Families of rows that turns and mirrors carry onto each other, the same ones carrying the whole set onto itself: the rest of each named row's family, in list order:
8 families of 5 rows:
j290: [ -9  22  22  -1 -14   2 -20  -5]
j246: [  3  -9  13 -17  31  -3 -23 -30]
j278: [ 22   5   0  -7  18  22 -18  -1]
j424: [ 12  24  19  -2 -12 -11 -11   0]
j590: [ 11   0  22 -40  11 -19  -4   0]
j976: [-19  13  13 -26  10   7  13 -16]
j635: [ 12  -5  -2 -21   4  28 -17  -4]
j51: [ 14 -14  10 -24  13  27  -8   1]
j946: [  9  28  20  -5  -8 -14 -12  -5]
j180: [  8  -9  25  -9   8  -4 -13 -39]
j241: [ -8  10  14 -35  17 -25 -19  -2]
j565: [ 12  34  14  -4  -6   4 -19  -4]
j647: [  3  -7  28 -26   9   2 -25 -37]
j953: [  6   4  28 -29  18 -21  -5   8]
j501: [ 13   0  20 -44  13 -15  -6  -2]
j112: [-22  12  19 -23  21  14   4 -22]
j659: [-27  19  26 -19  17  13   0 -18]
j283: [  9  19  24   3  -7  -1 -21   2]
j567: [ -1  -3  22 -21   6   6 -26 -37]
j718: [ 11 -12  30  -9   8  -2 -25 -26]
j103: [  8  -6  12 -26  25 -22  -6   4]
j595: [ 15  -2  29 -28  12 -10 -27 -31]
j925: [  4  25  17  -2 -10  -4 -15   6]
j911: [  3  -9  30 -18  11  -5 -21 -34]
j122: [  2   2  19 -31  22 -11  -7  18]
j381: [ 18  10   1 -27   5  21   7   0]
j22: [-22  16  15 -22  22  12  -3 -20]
j839: [-15  22  26 -28  21   6  -4 -31]
j473: [ 12 -16  34 -21  10   4 -20 -27]
j910: [-19  16  30 -21  15   0   9 -14]
j87: [ 14  17  18 -36  13 -22 -10  10]
j136: [ 12  16  10 -18 -19  -3 -23  -7]
j747: [ -9  22  10  -4  -8 -10 -21   0]
j322: [-22  25  10 -23  25  11  -2 -13]
j951: [ 11   4  -1 -10  13  30 -11  -1]
j805: [ -7  23  12  -7  17   9   7 -29]
j830: [  9   0   8 -21  14  29 -10   7]
j150: [ 13  -1  22 -32  13 -21  -7   9]
j851: [  9  10   3 -25  23  30  -8  -8]
j876: [ 15   8   0  -8  19  24 -10   4]

Same family as j87: j565, j595, j839, j851
Same family as j103: j976, j635, j180, j747
Same family as j241: j246, j381, j136, j805

Families of rows that turns and mirrors carry onto each other, the same ones carrying the whole set onto itself: the rest of each named row's family, in list order:
13 families of 3 rows:
j895: [  9  14   3 -10  -3  24  -3 -20  -7 -17]
j543: [-21   3  -7   2 -28  22   9 -32 -12 -11]
j682: [-17  -3   1  14 -12  25 -17  18  -5 -10]
j932: [-20   0  -1  26 -23 -15  -1  11  -5   8]
j63: [-5 15 22  4  4 10 -6 -6 -3 31]
j846: [  3  25   8  -6  -6  19  -6 -19  14  -6]
j41: [ 15  23  -7  -5 -11  10  -8  -6   0  -9]
j413: [-28 -14   1  17 -15  -2 -11  12  -4  -9]
j950: [-26 -17  -5  14 -23  19 -14   7 -17  -3]
j963: [-16  26  -5   9 -16  -1   7 -23   2 -22]
j116: [  2  12   6   9 -12 -20  15 -18 -13  17]
j438: [-28  -5   2  32  -8   9  11  10   0  -2]
j967: [-13  -4   3  19 -20  33 -14   5 -17 -13]
j972: [  1   1  -6  -8 -19  19   1 -30 -14 -19]
j427: [-17  22  13  11   0 -12  14 -22 -18  20]
j697: [ -8  -8  11   1  -5   8   3 -17 -34  25]
j997: [-37   9   2  28 -14  -4  -3   8  -5   3]
j309: [  9  15   7   1   0   0  -6   2 -16  26]
j780: [ -3  13 -10  10 -26 -10   7 -13   5 -18]
j669: [ -2   2  19   3   7  16  -2  -3 -25  25]
j460: [ -6   9  -6  11 -13   8 -21  23  -2   5]
j515: [ -2   5  -1  -7  -8  -2   4 -25  -2 -26]
j930: [ -4  -2  24   1   4  -7  16 -17 -26  16]
j95: [-21  -2   5   6 -16  14  14 -30 -27  21]
j397: [  8   8   8   2 -11  30   0 -26 -22 -13]
j621: [ -4  -4  19  14  -4  22  -5  -6 -35  18]
j847: [ -9   5  14  17   7   2  27 -16 -12  16]
j447: [-12  10   1 -10 -17  -3 -13 -17   5 -28]
j183: [-31  -6  12   9 -12  -8 -20  13  -7   5]
j865: [ -8  -5  18   2   4 -13   7 -14 -23  20]
j956: [ -8  10  -2  14  -7  12  22 -20   5 -22]
j530: [ -5   8  20 -12   1 -14  -2 -21 -17  16]
j838: [-16  19  13  -4  -4  -4  -6 -24 -19  27]
j980: [ -4   5   1  -4 -15   6   8 -19  -1 -33]
j936: [-36 -11  -3  18 -26  20   0  -9 -17   6]
j454: [-16  25  -6  -7 -19   6 -13 -26   2 -16]
j968: [-19   9   9  13 -12  20 -19  13  15   3]
j2: [-29 -15   9  20 -14   4  -6  17 -10  -6]
j768: [-38   7   2  12 -20   3 -24   7  -5  10]

Same family as j838: j454, j768
Same family as j963: j427, j997
Same family as j397: j967, j621
Same family as j183: j447, j530
Same family as j309: j41, j460
Same family as j669: j895, j682
Same family as j968: j63, j846
Same family as j950: j972, j697
Same family as j413: j515, j865

